In the rows, zero is written as 128.
The rows of T fall into a few groups, and each row is roughly a mix of its group's hidden directions.
T (120 x 12):
[[147 118  76 106 162 115 140 102  88  89 136 111]
 [ 84 120 154 172 165 129 170 151 160 126 130 123]
 [123 161 123  91  94 134  72 134 102  98 119 155]
 [141 156 118 104  91 133 117 183  97 146 161 156]
 [136 100 121  93 171 178 124  88 121 140 123  98]
 [112 138 169 106 121 160 147 154 126 184  92 112]
 [ 96  68  95 165 141 128 145 108 150 154 127 117]
 [131 142 107 145 180 174 172 115 144 113 134 157]
 [163 111 144 122 173 151  92  76 102 143 129 129]
 [162  76 102 130 117 129 161  96 158 103 156 111]
 [121 114 152  89 151 101 164 120 104  76 137 159]
 [157  92 139 118 153 168 157 112 101 167 133  92]
 [142 157 140  82 168 136 125 127 125 146 119  66]
 [145 151 134 120 163 186 186 141 120 120 136 135]
 [ 86 159  88 118 107 150 156 167 145  97 122 147]
 [105 104 142 149 160 108 152  75 153 106  95 109]
 [146 141 138  91 116 145 125  65 119 179 115 128]
 [159 114 148 100  79  95 107 136 101 154 129  89]
 [152 129  70 125 140  93 140 104  82  95 134 124]
 [112 158 183 127 132 102 146 106 157 154  84 137]
 [163 151 100 125  95 149 114 127 142  71 157 101]
 [189  80 109 121 133 128 136 117 141  99 135  88]
 [ 86 148 153 174 120 103 125 141 172 166 138 124]
 [110 125  98 133 138 197 122 133 132 162 161 157]
 [ 77  82 152 142 155 170 110 124 106 143 121 115]
 [146 134 123 140  95 188 115 146 109  81 155 112]
 [ 75 150 172 125 142  92 134  95 136 107 109 151]
 [ 82 134 154 146 153 118 145 171 170 114 155 104]
 [134 151  80 141  98  82 106 126  83 111 135 145]
 [163 122  80  83 136 147 120 152 126 151 169 109]
 [129 124 164 125 129  91 110  78 171  92 117 105]
 [170 158 103 146 119 113 175 129 154 106 143 170]
 [135 142 117  73 149 122 132  59 116 145 124 115]
 [100 169 155 103 149 158  78 142 117 137 136 162]
 [118 128 134  66 150 129  85  86 139 124  98 142]
 [128 126 107 120 150 117 105  54 132 166 103 127]
 [138 123  99 121 149  86 104  69 132 128  89 151]
 [171 104 126  91 127 157 144 151  99  75 118 141]
 [180 132 123 121 105 120  87  93 103 116 135 174]
 [108 129 165 125 119  91  52 122 118 122 118 125]
 [152 121 123 125 127 205 125 142 105 115 166 108]
 [113 165 161 153 180 137 165 148 157 105 132 140]
 [122  71  84 146  74 128 142 123 119 145 133 141]
 [ 80 146 149 163 111 126 114 181 151 140 158 117]
 [113 113  95 179 143 118 137 103 162 111 133 180]
 [127 132  83 116 122 140  82  84  83 156 128 119]
 [106 137 129 174 104  80 152 119 137 148  85 101]
 [113  74  86 142 167 103 121 126  99 141 148 151]
 [ 83 118 146 144 116  94 142 127 134 146  61 113]
 [139 104 117 113 195 129 143  95 134 173 147 123]
 [151 135 120  87 123 168 103 160 110 127 176 159]
 [144 147 128 149 140  94 129  70 164  80 132 127]
 [ 98  97 102 174 151 131  71 145 141 122 111 132]
 [102  96  96 129 145  80 141 113 141 152  87  95]
 [173  82 100 141 127 108 171 130 121 112 114  89]
 [128  69 141 170 107 111  96  99 113 140 134 157]
 [135 105  67 101 108 139 121 167 118 138 133  84]
 [112 143 122  82 142 133 132 146 130 151 114  55]
 [115  80  83 159 126 140 112 142  87  95 147 128]
 [100 132 134 110 104 138  53 155 127 118 114 155]
 [ 99  96 119 135 173 171 148  82 150 121 136 144]
 [ 82  98 137 175 117 130 138 119 113 110  78 104]
 [124  99  90 121 136 181 159 129 123 137 171 161]
 [114 165 138 109 127 170  72 145 130 150 155 156]
 [144  97 100 116 140 133  73 110 115 105  84 159]
 [177 127 131 100  89  84 126 129 118 156 132  86]
 [128 165 149 112 121  62 125 121 159 138 113 166]
 [112  83 120 149 137 190 132 143  86 131 133 105]
 [111 131 124 179 101  88 146 109 152 149  92  95]
 [154 121 129  75 126 134 137 155  98  96 170 163]
 [120 147 144 185  78 122 134 157 133 168 144 134]
 [159 122 111  97 104 118 157 175  87 116 157 150]
 [ 98 117 161 106 152 109 147  80 146  82 137 153]
 [144 104 186 124 116 165 144 148  79 143 137 119]
 [182 102 102 113 149 178 101 147 122 129 145 108]
 [136  86  71 143 161 111 117 109 115 106 165 132]
 [ 91 109 155 157 160  86 138 100 125 146  99 161]
 [102 139 118  81  78 137 119 170 106 130 117  94]
 [ 94 103 168 155 134 179 142 138  95 149 102 124]
 [156 134 137 104  81  70 150 152 111 101 143 132]
 [131 120 125 187 142  90 152 115 171 118 139 163]
 [114 160 110 163 121  56 155 131 133 121 148 127]
 [152 136 164  57 111 165 132 110 121 135 117 137]
 [187 113 137 106 108 153 143  91 112 144  93 153]
 [111  78 112 170 154 148 120 122  84 107 152 150]
 [135 100  74 127 106 161 121 152 111 106 137  77]
 [167 122  80  90 150 147 129 126 140 144 165  92]
 [185 167 139  75 121 126 126 131 107 136 130  97]
 [101 120 173 160 165 104 141  89 130 140 105 163]
 [179 129 162 143  81  81 136 139 119 128 144 145]
 [127 128 169 113 142  69 141 109 122  82  98 117]
 [128  70 111 157 125  99 150 112 146 169 131  95]
 [119 118 131 103 172 189 101 107 139 119 155 154]
 [164 142 121 112 119 195 130 130 132 112 154  84]
 [ 93 102  81 102 148 168 120 112 123 150 113  91]
 [ 97 140 173  76 119 155  88 142 152 134 122 138]
 [168 142 112  85 127 179 129 145 134 146 161  95]
 [ 75 174 158 106 123  99 129 144 155 133 160 115]
 [156 141 112  78 141 125 170  88  94 117 145 107]
 [116 160 100 117 115  67  87 122 163 114 117 124]
 [125 117 131 143 147 123 107  70 159 176  92 136]
 [164 106 150  94 105 154 103 118  72 150 129 111]
 [158 138 155  75 149 139  83 145 111  96 146 137]
 [ 90 128 155 178 131 129 120 140 177 171 131 120]
 [ 97 124 120 166 113 120  87 190 131 101 135 142]
 [177 106 107  84 135 142 131 105  93  93 103 145]
 [ 98 147 135 169 114 121 151 181 132 129 174 104]
 [109 142  92 149 150  64 112  84 136 135 118 132]
 [ 95 132 156 154 164 109 122  87 147 122  78 107]
 [163 110 107 157 100 144 141 177  88  95 136 138]
 [153 137 118  95 110 173 115 177 106 143 168 135]
 [175  91 132 106 160 143 108 102 147  89 135  99]
 [126 127 129  89 135 143 148 143 141 190  99  84]
 [132 109 175 101 166 143 163 123 179 116 110 126]
 [157 130  94  76 147 135 135 136 147 174 144  92]
 [145 127 145 154 115  78 182 154 159 142 139 106]
 [149 161 159 113  94 103  67 128 153 122 135 110]
 [157  80 147 136 155 165 147 100 100 164 136 109]
 [143 129 112 161 144 166  85 128 144 165 101  86]
 [ 72 146 114 153 172 135 117 125 164 100 119 154]]
Which row in each list fits none of the groups? There is exactly one, and every other row fits one group, some only roughly.
    q_328: [ 90  74 128 165 139 169 148 132 102 144 108 132]
    q_502: [ 92 144 158 103 120 171  90 151  89 103 123 139]
    q_317: [134 175 101  98 158  92 104 113 163 125 115  97]
    q_268: [139 131 113 159 119  67 126 147 137  88 110 170]
    q_892: [104 160 119 158 185 136 128 117 169 105 128 161]
    q_647: [114 147 169  84 117 155 120  93 146 177 132 112]
    q_781: [108 127 134 133 162  69 132 122 176  97 107 146]
    q_166: [133 127 141 102 129 179 178 154  97 146 132  92]
    q_237: [113 167 133 102 138  66 167 119 140 104 149 124]
    q_319: [146 118 148  92 157 167 178 101 132 140 141  93]
    q_125: [108  90  84 109 124 124 129 173 101 172 120 108]
	q_328
    q_943: [126  95  82 122 140 193 138 102 104 132 127 146]
    q_280: [ 94  76 130 148 170 141 145 118 102 167 107 118]
    q_196: [ 78 177 171 109 131 113 108 130 112 125 119 163]
    q_557: [189 118 106 148  90 126 143 131  88 116 111 157]
    q_455: [135 152 160 152 191 140 111 100 137 106 131 164]
    q_109: [ 90 160 145 127  90 115  70 138 138 156 127 152]
    q_751: [145 138 131  91 128 154  59 114 149  93 133 142]
    q_533: [123 172 174 144 107 106 136  99 161 100  93 131]
    q_181: [117 119 149 157 175  91 133  81 134 124 134 172]
    q_539: [131  99 113 176 148 158 164 164 118 118 157  96]
	q_751
    q_902: [165 188 104  86 117 124 107 126 126  99 125 150]
    q_178: [119 166 141 138 104 145  62 122 163 158 137 122]
    q_875: [187 150  91 110  81 110 157 130 126 124 138 140]
    q_419: [162  90 131 146 173 125 172 109 157 110  98 131]
    q_550: [164 101  88 111 118 170  87 101 105 110 121 145]
    q_543: [150 129 116 153 149  71  96  84 161 128 132 143]
    q_104: [174 130 106 112 112 121 132 192  87 130 136 114]
    q_346: [170 141 133 142 190 145 164  98 146 122 137 146]
    q_519: [141 109 136 159 124  88 139  89 164 111  98  84]
    q_955: [ 93  79  89 160 121  96 114 140  98 106 113 133]
	q_550
    q_976: [101 141 129 147  90  70 125 123 146 103  81 129]
    q_258: [169 151 153  87 121 128  73 147 118 106 154 130]
    q_172: [128 133 106 157 102 167 120 127  90 177 159  99]
    q_199: [139  86  69 109 141 140 117 156  98 146 157 110]
    q_896: [181  92  96 142 149 127 155  88 111 122 100 131]
    q_843: [143 105 101 186 112  92  85 147 119 107 115 131]
    q_596: [126  97  86 168 131 118 120 102 120  68 137 110]
    q_231: [105 109  88 101 105  98 136 171 121 164  97 107]
    q_355: [122 129 200 138 126 131  86 137  96 111 131 154]
    q_750: [153 182 168 111 131 104 128  96 166 128 134 155]
    q_14: [117 152 154  94 103 104  88 123 147 114 102 180]
    q_712: [134 119 110 162  84 143  78 154  99 131 105 160]
	q_843
    q_493: [106 151 127 147  78 125 105 162 141 183 140 106]
    q_59: [ 96 169 138 122  75 107 128 146 124 143 162 166]
    q_947: [108 129 126 134 125  75 189 147  92 113 110 137]
    q_817: [159 128 148  74 125 134 103 120 135  85 173 149]
    q_145: [147 147 181  99  96 145 101 148  80 119 130 129]
    q_360: [145  98 119 127  87  84 180 112 141  99 149 125]
    q_91: [165 147 134  88 121 116 114 184  84 115 139 139]
    q_887: [ 98 142  98 146 138  95 173 154 180 121 131 111]
    q_29: [127 141 152 144 187 164 104 101 120 104 128 167]
    q_738: [128 156 161  90 100 106 102 117 144 127  94 177]
	q_493
    q_19: [137 164 102 139 122 123 109 118 143  88 136 197]
    q_371: [125 145  50 127 116 133 154 124 157 110 127 157]
    q_188: [167 112  94 128  70  84 150 130 133 147 137 117]
    q_220: [133 157 202 125 123 122  96 150 105 106 132 145]
    q_382: [110  94 150 190 147 141 137 150 174 144 122 127]
    q_183: [112 138 131 104  72 119 116 188 107 151 107 133]
    q_698: [165 153 113  67 154 145 121 120 145 103 163 140]
    q_791: [131 123 136 136 144 121 105 136 101 127 177 199]
    q_22: [127 120 142 170 165 125 130  67 130  83 136 140]
    q_932: [137 105 182 155 115 134  89 120  97 112 138 170]
    q_881: [115 166 138 135 151  82 154 151 179 124 124  95]
    q_184: [117 167 186 131  96 123 122 147 126 129 110 177]
	q_698
    q_606: [146 145  89  88  88 109 104 179 128 133 145 133]
    q_288: [159 155 146 125 121 168  93 159 103  95 166 146]
    q_635: [116 111 124 166 185  98 122  92 165 145 125 116]
    q_234: [121 148 198 130 150 149 141 117 126 163 124 167]
    q_989: [139 134 114  75  98 137  72 118  85 130 121 125]
    q_170: [ 80 134 166 135  85 115 103 171 114 107 123 143]
    q_847: [151 154 138 149  91  94  87 136 148 141 102  83]
    q_788: [148 177 142 112 113 111 184 170 145 113 134 122]
    q_810: [170 181 107 102 153 111 158 128 159 131 123 101]
    q_429: [103 135 152  60 135 167 117 131 121 132 154  98]
	q_288
    q_53: [136 105 145 112 154  90 179 133  98  89  97 125]
    q_52: [140 126 150 119  76 160 163 169  88 124 139 141]
    q_962: [100 129 104 157 125 151  84 105 116 185 140 104]
    q_772: [ 96 125 114 189 142 105 100 110 157 168 118 126]
    q_879: [128 157 154 133 105  63 131 153 104 123  90 114]
    q_354: [160 122 132 151 101 104 108 103 174 125 114  73]
    q_590: [103 143 138 104  83 103 129 179 127 159  90 132]
    q_417: [120 145 148 111 156 107 193 103 157 125 153 102]
    q_591: [135 153 138  98 120 142 183 113 105 150 171  92]
    q_765: [126 111 105 122 184 146 148  86 131 140 141  79]
    q_246: [ 91 179 148 125  99 121 146 158 105 117 146 171]
    q_209: [144 110  95 107 146 184 138 152  98 134 159 161]
	q_246
    q_930: [135  94 120 142 164 170 110  81 169 122 129 104]
    q_545: [146 101 117 155 123 137 114  82 183 132 128  85]
    q_801: [ 93 146 143 117 112 133 128 193 119  95 168 117]
    q_508: [ 89 115 117 165 144 159 172 144 147 102 130 169]
    q_315: [ 88 135 123 127 123 137 190 179 146 125 119 104]
    q_103: [ 99 133 116 171 123  99 136 126 155 151  91  75]
    q_282: [119 131  73 101 133 120 155 130 154 151 116  70]
    q_719: [139 129 137 109 101 101 109 162 131  83  96 180]
    q_256: [114 154 125 133 102  94 154 177  77 145 112 146]
    q_198: [155 115  78 137 128 108 131 146  84  73 130 136]
    q_372: [111 114 148 155 135 139 155  85 145 124  82  78]
	q_103
    q_68: [133 136  85 107 153 130 181 125 155 147 125  79]
    q_350: [136 118 124 137 160 185  78 103 161 141 132 112]
    q_8: [152 142 142  91 105 140  64 113  88 120 123 140]
    q_302: [187 134 123 122 152 160 109  82 107 124 132 162]
    q_877: [132 127 157 108 145 104 126  83 176 143  85 156]
    q_308: [102 107 146 147 116  88 166 163 151 151 133  84]
    q_389: [176 144 102 114  97 105 111 161  92 132 161 103]
    q_285: [150  95 145  91 147 100 143 100 130  66 138 132]
    q_889: [101 114  91 153 136 143  66 158 107  99 127 131]
    q_94: [119 137 182 174 180 123 143 126 145 112 135 151]
    q_961: [114  96  75 107 118 110 129 158 126 155 103  83]
    q_626: [184 158 137  92 137 107 166 131 137 140 132  88]
	q_389
    q_857: [138 145 160 109 101 108  95 109 157 147  83 169]
    q_208: [ 84 131 114  78 122 145  72 146 156 127 122 129]
    q_977: [144  83 123 130 174 153 130  77 146 136  94 118]
    q_797: [ 88 136 157 124 107 137  94 191 156 116 141 138]
    q_541: [108 159 127 160  68  95 115 127 157 161 134 118]
    q_971: [128 134  88 148 151  56 136 107 127  98 121 138]
    q_431: [153  70 128 171 132 101 136  88 138 157 141 130]
    q_761: [ 95 168 155 101  99 162 100 139 122 162 155 111]
    q_491: [130 153 174 142  91 187 126 146 105 106 133 135]
    q_87: [127 141  96 113  94  91 131 129 162 118  90  77]
    q_133: [114 123 182 184 156  99 127 124 151 116 135 153]
    q_207: [130 166 177  75  96 142 147 150 127 131 152 127]
    q_587: [106  72 110 138 164 162 140 128  95 158 131 105]
	q_208
    q_76: [ 99  89  95 155 122  93 109 151  93 107 133 164]
    q_767: [135 114  82 119 105 145  85  93 108 114 125 176]
    q_130: [127 126 115  93 114  90  99 168  84 167 125 146]
    q_495: [128 105 118 178 106 166  84 141 115 167 112 141]
    q_290: [147 130 126 131 201 126 131  89 151 149 128  96]
    q_673: [141 123 129  88 149 135 132 160 107 191 155 155]
    q_503: [ 96  85 109 141 117 159 141 158 105 141  96  82]
    q_307: [140 112 139 174 124 141 194 143 136 121 146 166]
    q_908: [147 112  96  91  70 128 138 144 107 151 127  89]
    q_615: [128 147 144 131 143  65  73 106 154 127 120 117]
    q_654: [151 101 101 109  86  91 129 126 127 164 126  78]
    q_299: [164 130  75 107  94 160 132 111 104 117 134 168]
    q_621: [118 100  66 148 111 114 170 128 156 154 127 109]
	q_130
    q_604: [109 111 135 135 131  78 187  94 134  94 121 138]
    q_912: [ 84 125  99 125 158 100  85 155 129  82 138 128]
    q_566: [107 143 117 143 152 150  88 107 126  94 121 191]
    q_364: [100 125 201 123 138 136 116 160 106 135 124  93]
    q_845: [106 106 114 137 197 171 145 109 118 136 104 140]
    q_716: [145 132  63 131 140 150 184 114 152 127 134 140]
    q_57: [143  97  81 122 136 101 150 113 164 170 161 138]
    q_129: [170 108 110 100 130 176  93 126 148 122 172 122]
    q_107: [ 98 113 132 167 132 120 141  72 179 134 110 112]
    q_575: [110 116 163 153 153 111 138 118 199 150 109 134]
    q_588: [103 105 187 173 100 112 140 163 122 127 137 137]
    q_80: [146 156 127 134 103  98 125 187  87 149 102 112]
    q_939: [120 132 134 125  77 162 171 172 102 115 137 153]
    q_659: [105 161 131  68  93 138 102 141  98 129 155 116]
    q_704: [157 120  93 136 100  69 152 116 162 149 133 107]
	q_57
    q_460: [160 135 164  95 126  92 100 128 117 152 129  72]
    q_221: [118 142 120 107  83 134 136 159 144 143  85  72]
    q_142: [148 135 146 109 145 189 128 151 104 161 167 146]
    q_263: [146 175 172  84 120 127  93 146 103 119 126 105]
    q_266: [168 126 189 113 123 109 137 143 106 155 132  86]
    q_361: [128  70 126 176 119 135 175 125 127 158 142 144]
    q_248: [125 109 157 159 180 158 137  75 117 115 143 141]
    q_584: [ 79  88 123 160 135 108 141 125 113 138  77 101]
    q_846: [147 103 113 150 179 146 130  83 122 104 173 126]
    q_341: [127 134 122 123 134 177 166 167  81 117 148  95]
	q_341
    q_842: [105 155 167 107 151 123 140 155 142 185 100 108]
    q_739: [ 95 106 180 124  98 145  86 148  88 129 123 131]
    q_67: [157 151 149 122 176 113 139  70 160 133 144 141]
    q_579: [131 147 154  77 108 110 126 156 128  71 118 157]
    q_394: [ 80 127 102 148 161 183 145 122 126 152 133 156]
    q_815: [179  93 141 137 112 165 147 107  88 153 145 146]
    q_818: [125 141  92 106  73 125 123 161 134 120 103  79]
    q_337: [179 102 133  83 128 123 140 124 127  80 166 130]
    q_226: [128 152 124  91  93  88 122 176 140 162 104 144]
    q_997: [153 107 127 124 171 111 186 125 146  81 118 126]
    q_310: [117 115 200 172 138  96 116 143 135 122 134 145]
    q_937: [177 124  96 138  91  81 111 102 133 129 136 160]
    q_31: [150 117 113 138 155 137 110 120 106 106 191 175]
    q_779: [ 83 127 155 160 129 146 120 179 172 136 148 116]
	q_842
    q_71: [136 143 118 116 118 183  77 138 145 154 169 142]
    q_640: [ 93 170 133 135  75 118 120 143 135 160 155 163]
    q_858: [114 158 128 149 101  84 163 124 160 146 157  88]
    q_392: [180 125 105 105 111 163  94 162 121 137 167 125]
    q_190: [ 65 113  98 153  97 106 111 138 155 115 127 157]
    q_298: [158 151 110 113  77 119 180 168 132 116 136 137]
    q_102: [144 103 135 118 152 158 101  77 170 103 155 114]
    q_325: [131 128 158  88 102 147 115 183 127  82 127 149]
    q_865: [120 180 111 104 141  80 102 128 167 113 116 103]
    q_633: [ 99 120  87 157 163  79  93 112 140 112 113 132]
    q_430: [ 78  95 103 133 143 120 138 137 157 152 124  72]
    q_837: [129 125 170 148 124  57  94 125 152 134 125 112]
    q_507: [ 92 145 189 111 146 151  95 153 100 119 119 115]
	q_858
    q_160: [115 183 153  93  88  93 123 110 130 156 137 143]
    q_966: [147 110 142 110 151 163  88  83 163 107 158 124]
    q_759: [119 146 114 137 136  85 119  62 142 171 113 134]
    q_480: [ 74  76 132 133 105 144  85 133 101 139 120 121]
    q_737: [102 117 166 166  85 162 116 131 106 119 109 167]
    q_732: [117 109 159 111  70 146 106 158  79 127 128 132]
    q_675: [ 69 119 128 125 181 137  97 117 143 135 111  94]
    q_113: [134 147  48 100 113 128 144 115 158 131 118 117]
    q_748: [139 110 147 146 162 200 134 113 106 127 160 124]
    q_917: [115 160 191 117 154 154  99 143 104 100 124 140]
    q_27: [122 137 189 115 140 176 138 162  92 127 128 111]
	q_737
